In the data rows, 128 means zero.
Some points:
tensor([205, 178, 080, 138, 173, 170, 114, 140, 071, 101, 113, 118, 112, 121, 199, 119, 114, 111, 173, 135, 140, 052,
        150, 107, 085, 123, 104, 071, 026, 156, 143, 164])
tensor([171, 145, 118, 111, 098, 128, 142, 108, 127, 118, 185, 139, 117, 193, 179, 164, 102, 132, 095, 099, 139, 156,
        137, 122, 180, 138, 088, 102, 139, 108, 107, 124])
tensor([107, 141, 173, 125, 167, 118, 141, 063, 137, 106, 113, 096, 145, 100, 153, 099, 130, 108, 101, 090, 131, 072,
        182, 143, 144, 149, 095, 228, 091, 128, 156, 080])
tensor([129, 159, 135, 158, 160, 167, 131, 093, 159, 078, 173, 181, 094, 074, 112, 148, 129, 125, 048, 122, 107, 154,
        122, 148, 091, 102, 120, 136, 133, 158, 196, 145])
tensor([134, 116, 186, 123, 129, 098, 180, 085, 151, 132, 150, 125, 145, 153, 170, 085, 126, 148, 089, 146, 181, 065,
        111, 146, 124, 151, 148, 124, 130, 093, 113, 147])
tensor([141, 129, 131, 141, 118, 136, 142, 100, 126, 122, 135, 104, 080, 121, 065, 025, 101, 155, 160, 143, 095, 143,
        199, 105, 196, 129, 112, 061, 097, 117, 161, 169])
tensor([109, 091, 143, 140, 129, 183, 119, 131, 134, 049, 136, 157, 115, 085, 083, 167, 170, 116, 127, 121, 143, 139,
        162, 120, 099, 177, 128, 097, 149, 115, 141, 141])
tensor([105, 082, 140, 105, 084, 118, 121, 145, 077, 093, 161, 109, 113, 138, 141, 122, 096, 102, 118, 125, 127, 105,
        112, 162, 170, 105, 129, 154, 128, 141, 128, 135])
tensor([099, 169, 146, 102, 180, 089, 099, 104, 108, 167, 140, 125, 133, 138, 153, 133, 120, 060, 122, 182, 151, 144,
        156, 156, 131, 051, 146, 088, 224, 107, 154, 181])
tensor([137, 190, 161, 105, 170, 115, 145, 134, 128, 111, 107, 112, 174, 134, 088, 144, 152, 173, 182, 123, 114, 149,
        187, 149, 134, 154, 099, 124, 194, 122, 135, 098])
tensor([138, 117, 095, 086, 159, 144, 132, 118, 146, 182, 107, 124, 080, 143, 125, 144, 196, 145, 111, 163, 126, 121,
        115, 167, 109, 131, 091, 174, 131, 157, 143, 212])
tensor([106, 132, 138, 172, 156, 094, 104, 154, 157, 130, 133, 169, 104, 211, 126, 138, 079, 173, 112, 180, 114, 116,
        104, 086, 146, 139, 124, 133, 116, 183, 146, 103])
tensor([069, 132, 130, 089, 145, 093, 037, 176, 131, 116, 186, 147, 183, 072, 135, 101, 111, 124, 145, 135, 111, 123,
        136, 097, 150, 160, 117, 167, 123, 132, 071, 196])
tensor([110, 083, 130, 123, 190, 226, 153, 124, 128, 129, 137, 118, 113, 155, 128, 093, 180, 103, 148, 083, 148, 099,
        142, 127, 151, 196, 215, 132, 142, 119, 125, 127])
tensor([106, 129, 118, 156, 149, 170, 151, 235, 174, 089, 158, 055, 158, 131, 158, 145, 123, 147, 102, 149, 084, 131,
        147, 142, 163, 103, 129, 113, 105, 130, 117, 114])
tensor([108, 179, 125, 076, 141, 157, 125, 067, 107, 133, 140, 149, 071, 117, 103, 139, 170, 107, 135, 173, 119, 145,
        091, 088, 159, 102, 140, 119, 119, 130, 053, 088])
tensor([116, 124, 127, 114, 114, 135, 145, 182, 144, 134, 166, 139, 156, 083, 105, 146, 138, 091, 170, 116, 137, 123,
        103, 159, 136, 134, 118, 120, 120, 137, 099, 144])
tensor([134, 101, 147, 127, 173, 164, 078, 138, 134, 105, 148, 064, 124, 137, 108, 100, 132, 109, 104, 147, 163, 065,
        101, 142, 165, 063, 102, 115, 141, 138, 126, 100])
tensor([104, 120, 187, 112, 148, 146, 113, 112, 124, 146, 166, 112, 131, 234, 156, 172, 145, 146, 133, 081, 131, 173,
        131, 136, 147, 149, 148, 114, 095, 114, 127, 194])
tensor([137, 153, 082, 124, 135, 091, 103, 095, 173, 092, 122, 147, 126, 144, 130, 118, 143, 087, 138, 116, 121, 115,
        108, 142, 090, 193, 097, 131, 125, 049, 070, 104])
tensor([092, 119, 168, 156, 126, 139, 135, 140, 077, 207, 198, 117, 153, 106, 159, 099, 156, 180, 092, 148, 138, 144,
        112, 130, 045, 137, 097, 099, 144, 111, 135, 047])
tensor([146, 163, 155, 131, 122, 148, 051, 102, 118, 141, 117, 178, 108, 156, 063, 103, 075, 152, 163, 119, 108, 091,
        145, 167, 102, 099, 129, 156, 155, 126, 133, 116])
tensor([149, 087, 044, 099, 097, 133, 129, 088, 131, 126, 146, 141, 200, 158, 085, 090, 128, 167, 098, 129, 150, 221,
        215, 162, 101, 123, 122, 132, 101, 161, 112, 106])
tensor([179, 129, 107, 126, 139, 103, 081, 172, 074, 185, 114, 082, 109, 098, 083, 114, 119, 138, 093, 106, 113, 141,
        090, 138, 124, 186, 096, 136, 161, 091, 172, 117])
tensor([103, 150, 115, 109, 091, 103, 116, 062, 128, 090, 136, 100, 099, 115, 111, 150, 161, 178, 150, 181, 136, 124,
        102, 138, 117, 107, 190, 171, 111, 145, 157, 158])
tensor([153, 153, 120, 123, 137, 061, 175, 165, 113, 158, 137, 122, 101, 101, 107, 179, 162, 128, 082, 153, 157, 115,
        177, 055, 166, 172, 126, 152, 119, 176, 127, 103])
tensor([144, 108, 111, 170, 167, 113, 158, 121, 143, 155, 123, 132, 121, 098, 141, 144, 113, 157, 219, 163, 113, 148,
        117, 176, 112, 118, 176, 137, 137, 132, 071, 133])
tensor([171, 125, 128, 121, 142, 178, 114, 114, 078, 122, 133, 154, 127, 126, 151, 143, 084, 143, 094, 055, 104, 182,
        093, 112, 149, 126, 143, 180, 128, 147, 125, 138])
tensor([136, 116, 162, 104, 134, 090, 097, 167, 135, 177, 051, 088, 133, 057, 097, 143, 139, 138, 091, 075, 163, 151,
        109, 166, 142, 121, 171, 108, 052, 105, 159, 149])
tensor([084, 112, 119, 151, 142, 129, 100, 113, 057, 122, 008, 106, 152, 144, 165, 139, 080, 149, 089, 155, 105, 151,
        141, 119, 105, 149, 165, 106, 151, 108, 103, 131])
tensor([162, 132, 136, 143, 094, 174, 111, 119, 128, 205, 121, 175, 136, 078, 155, 142, 137, 155, 146, 171, 195, 147,
        138, 156, 223, 150, 110, 119, 119, 111, 117, 076])
tensor([143, 105, 186, 141, 139, 121, 127, 146, 130, 110, 043, 137, 103, 153, 122, 138, 137, 058, 120, 115, 137, 148,
        129, 152, 135, 136, 097, 116, 149, 221, 065, 088])
tensor([132, 107, 139, 133, 123, 084, 127, 131, 119, 144, 140, 150, 103, 154, 092, 230, 116, 099, 117, 098, 079, 089,
        147, 104, 126, 136, 183, 128, 088, 087, 142, 132])
tensor([173, 128, 164, 172, 122, 173, 163, 139, 165, 156, 106, 108, 159, 138, 140, 110, 136, 133, 165, 146, 106, 174,
        110, 100, 144, 077, 112, 244, 170, 106, 140, 149])
tensor([101, 132, 135, 179, 092, 145, 136, 165, 087, 133, 137, 193, 104, 160, 119, 136, 170, 096, 148, 148, 117, 122,
        098, 183, 125, 178, 073, 111, 127, 129, 155, 156])
tensor([056, 100, 098, 102, 155, 115, 143, 127, 036, 114, 140, 134, 154, 167, 101, 147, 127, 130, 197, 128, 159, 135,
        121, 137, 088, 081, 087, 175, 074, 148, 162, 095])
tensor([073, 063, 107, 141, 131, 092, 091, 118, 128, 102, 107, 158, 088, 094, 204, 108, 171, 155, 173, 101, 119, 153,
        125, 045, 171, 118, 083, 124, 147, 085, 168, 115])
tensor([089, 172, 092, 147, 157, 119, 152, 129, 142, 092, 103, 169, 217, 140, 120, 137, 169, 146, 095, 138, 097, 111,
        093, 163, 194, 149, 141, 108, 116, 129, 133, 156])
tensor([168, 148, 088, 104, 185, 100, 153, 128, 111, 089, 116, 132, 132, 130, 146, 091, 135, 122, 123, 162, 190, 179,
        053, 126, 127, 137, 173, 123, 123, 118, 164, 097])
tensor([141, 169, 142, 075, 109, 159, 130, 118, 138, 124, 107, 108, 138, 108, 136, 157, 122, 151, 155, 134, 098, 147,
        118, 135, 119, 078, 081, 102, 124, 141, 118, 129])
tensor([092, 143, 105, 147, 070, 093, 161, 134, 149, 180, 114, 106, 123, 169, 138, 101, 155, 061, 155, 089, 102, 131,
        158, 175, 156, 120, 147, 114, 101, 134, 178, 097])
tensor([104, 142, 145, 097, 096, 176, 130, 093, 121, 140, 114, 106, 136, 110, 146, 130, 132, 080, 149, 165, 077, 156,
        140, 088, 095, 113, 174, 126, 110, 147, 114, 119])
tensor([139, 157, 093, 154, 075, 146, 090, 094, 145, 154, 165, 065, 157, 118, 120, 149, 103, 110, 165, 082, 133, 106,
        053, 097, 128, 164, 159, 118, 162, 154, 180, 119])
tensor([192, 111, 128, 150, 117, 113, 090, 139, 127, 169, 139, 134, 207, 133, 115, 113, 126, 043, 087, 209, 094, 132,
        154, 072, 123, 155, 127, 159, 084, 097, 148, 120])
tensor([104, 200, 131, 154, 034, 164, 125, 197, 086, 092, 089, 147, 107, 138, 153, 119, 135, 143, 096, 146, 190, 099,
        175, 114, 105, 122, 169, 151, 157, 090, 134, 153])
tensor([142, 154, 149, 175, 087, 107, 096, 123, 164, 053, 111, 090, 139, 152, 104, 127, 133, 127, 152, 130, 132, 137,
        087, 137, 138, 116, 137, 131, 110, 109, 127, 086])
tensor([081, 177, 148, 147, 134, 130, 240, 125, 102, 143, 138, 105, 083, 087, 098, 099, 055, 134, 111, 126, 097, 145,
        107, 117, 110, 160, 120, 153, 102, 098, 084, 134])
tensor([182, 155, 121, 157, 111, 091, 095, 158, 122, 129, 147, 095, 103, 161, 126, 116, 199, 178, 143, 090, 158, 100,
        155, 107, 088, 102, 142, 167, 128, 135, 047, 137])
tensor([135, 125, 127, 051, 095, 108, 144, 146, 144, 099, 149, 105, 124, 122, 136, 137, 022, 119, 148, 140, 184, 116,
        149, 138, 131, 189, 147, 129, 166, 182, 131, 129])
tensor([141, 110, 142, 127, 144, 114, 097, 131, 171, 117, 137, 128, 061, 090, 185, 168, 088, 143, 117, 148, 113, 158,
        160, 199, 112, 121, 126, 142, 081, 066, 121, 088])
tensor([142, 098, 148, 119, 080, 162, 133, 098, 151, 138, 129, 164, 181, 113, 115, 148, 126, 143, 098, 120, 127, 063,
        099, 145, 125, 109, 093, 096, 115, 137, 087, 128])
tensor([143, 103, 157, 199, 139, 090, 132, 090, 114, 121, 149, 084, 148, 122, 114, 163, 140, 134, 136, 124, 105, 124,
        141, 116, 093, 143, 133, 052, 153, 149, 114, 148])
tensor([126, 129, 112, 065, 082, 117, 136, 150, 160, 107, 107, 100, 098, 137, 149, 066, 158, 098, 097, 103, 080, 162,
        094, 129, 086, 149, 082, 101, 159, 130, 106, 146])
tensor([121, 111, 106, 172, 092, 124, 166, 062, 143, 120, 102, 114, 135, 075, 174, 166, 132, 121, 133, 116, 139, 121,
        140, 119, 118, 109, 068, 136, 166, 168, 145, 180])
tensor([104, 167, 038, 143, 173, 145, 134, 134, 175, 163, 142, 166, 123, 111, 160, 131, 097, 109, 139, 085, 113, 108,
        168, 147, 083, 106, 161, 132, 176, 151, 132, 114])
tensor([145, 080, 115, 093, 102, 113, 148, 156, 121, 103, 156, 121, 104, 130, 095, 119, 164, 117, 110, 134, 100, 115,
        131, 140, 127, 087, 170, 107, 159, 133, 151, 067])
tensor([091, 136, 139, 077, 133, 152, 108, 144, 216, 183, 079, 157, 122, 152, 127, 126, 116, 168, 116, 100, 129, 100,
        124, 050, 097, 121, 132, 092, 120, 157, 162, 102])
tensor([163, 131, 109, 111, 137, 095, 195, 147, 084, 108, 115, 183, 155, 119, 118, 126, 116, 134, 126, 064, 119, 095,
        121, 101, 145, 055, 142, 102, 149, 072, 120, 133])
tensor([104, 048, 045, 155, 131, 145, 130, 117, 122, 157, 105, 110, 107, 141, 094, 132, 104, 165, 100, 140, 105, 074,
        112, 118, 168, 126, 105, 143, 152, 119, 084, 133])
tensor([189, 047, 177, 060, 122, 120, 163, 154, 139, 105, 111, 174, 156, 145, 139, 124, 118, 145, 177, 172, 102, 103,
        116, 115, 093, 147, 139, 130, 146, 104, 171, 138])
tensor([138, 113, 168, 165, 126, 067, 116, 132, 116, 135, 145, 188, 132, 106, 151, 040, 134, 140, 123, 082, 118, 153,
        112, 142, 131, 110, 159, 116, 109, 208, 103, 149])
tensor([100, 110, 124, 168, 132, 141, 140, 144, 188, 135, 134, 123, 124, 142, 062, 135, 090, 085, 135, 114, 254, 175,
        112, 064, 095, 089, 101, 112, 110, 084, 123, 153])
There is one direction along which these points spread out most. Take the direction at right angles to it along which they spread out most. Go by this last direction. For each point below, how far along it does it lie, from 0 to 99? The average is 50, and the first point in the table lies past the average. One standard deviation of the points above along it is 16.
tensor([108, 179, 125, 076, 141, 157, 125, 067, 107, 133, 140, 149, 071, 117, 103, 139, 170, 107, 135, 173, 119, 145,
        091, 088, 159, 102, 140, 119, 119, 130, 053, 088]) 43
tensor([143, 103, 157, 199, 139, 090, 132, 090, 114, 121, 149, 084, 148, 122, 114, 163, 140, 134, 136, 124, 105, 124,
        141, 116, 093, 143, 133, 052, 153, 149, 114, 148]) 64
tensor([121, 111, 106, 172, 092, 124, 166, 062, 143, 120, 102, 114, 135, 075, 174, 166, 132, 121, 133, 116, 139, 121,
        140, 119, 118, 109, 068, 136, 166, 168, 145, 180]) 46
tensor([142, 154, 149, 175, 087, 107, 096, 123, 164, 053, 111, 090, 139, 152, 104, 127, 133, 127, 152, 130, 132, 137,
        087, 137, 138, 116, 137, 131, 110, 109, 127, 086]) 59
tensor([116, 124, 127, 114, 114, 135, 145, 182, 144, 134, 166, 139, 156, 083, 105, 146, 138, 091, 170, 116, 137, 123,
        103, 159, 136, 134, 118, 120, 120, 137, 099, 144]) 59
tensor([171, 145, 118, 111, 098, 128, 142, 108, 127, 118, 185, 139, 117, 193, 179, 164, 102, 132, 095, 099, 139, 156,
        137, 122, 180, 138, 088, 102, 139, 108, 107, 124]) 61
tensor([109, 091, 143, 140, 129, 183, 119, 131, 134, 049, 136, 157, 115, 085, 083, 167, 170, 116, 127, 121, 143, 139,
        162, 120, 099, 177, 128, 097, 149, 115, 141, 141]) 75
tensor([104, 120, 187, 112, 148, 146, 113, 112, 124, 146, 166, 112, 131, 234, 156, 172, 145, 146, 133, 081, 131, 173,
        131, 136, 147, 149, 148, 114, 095, 114, 127, 194]) 78
tensor([106, 132, 138, 172, 156, 094, 104, 154, 157, 130, 133, 169, 104, 211, 126, 138, 079, 173, 112, 180, 114, 116,
        104, 086, 146, 139, 124, 133, 116, 183, 146, 103]) 58
tensor([110, 083, 130, 123, 190, 226, 153, 124, 128, 129, 137, 118, 113, 155, 128, 093, 180, 103, 148, 083, 148, 099,
        142, 127, 151, 196, 215, 132, 142, 119, 125, 127]) 81
tensor([153, 153, 120, 123, 137, 061, 175, 165, 113, 158, 137, 122, 101, 101, 107, 179, 162, 128, 082, 153, 157, 115,
        177, 055, 166, 172, 126, 152, 119, 176, 127, 103]) 40
tensor([141, 110, 142, 127, 144, 114, 097, 131, 171, 117, 137, 128, 061, 090, 185, 168, 088, 143, 117, 148, 113, 158,
        160, 199, 112, 121, 126, 142, 081, 066, 121, 088]) 31
tensor([182, 155, 121, 157, 111, 091, 095, 158, 122, 129, 147, 095, 103, 161, 126, 116, 199, 178, 143, 090, 158, 100,
        155, 107, 088, 102, 142, 167, 128, 135, 047, 137]) 52
tensor([081, 177, 148, 147, 134, 130, 240, 125, 102, 143, 138, 105, 083, 087, 098, 099, 055, 134, 111, 126, 097, 145,
        107, 117, 110, 160, 120, 153, 102, 098, 084, 134]) 34
tensor([132, 107, 139, 133, 123, 084, 127, 131, 119, 144, 140, 150, 103, 154, 092, 230, 116, 099, 117, 098, 079, 089,
        147, 104, 126, 136, 183, 128, 088, 087, 142, 132]) 81
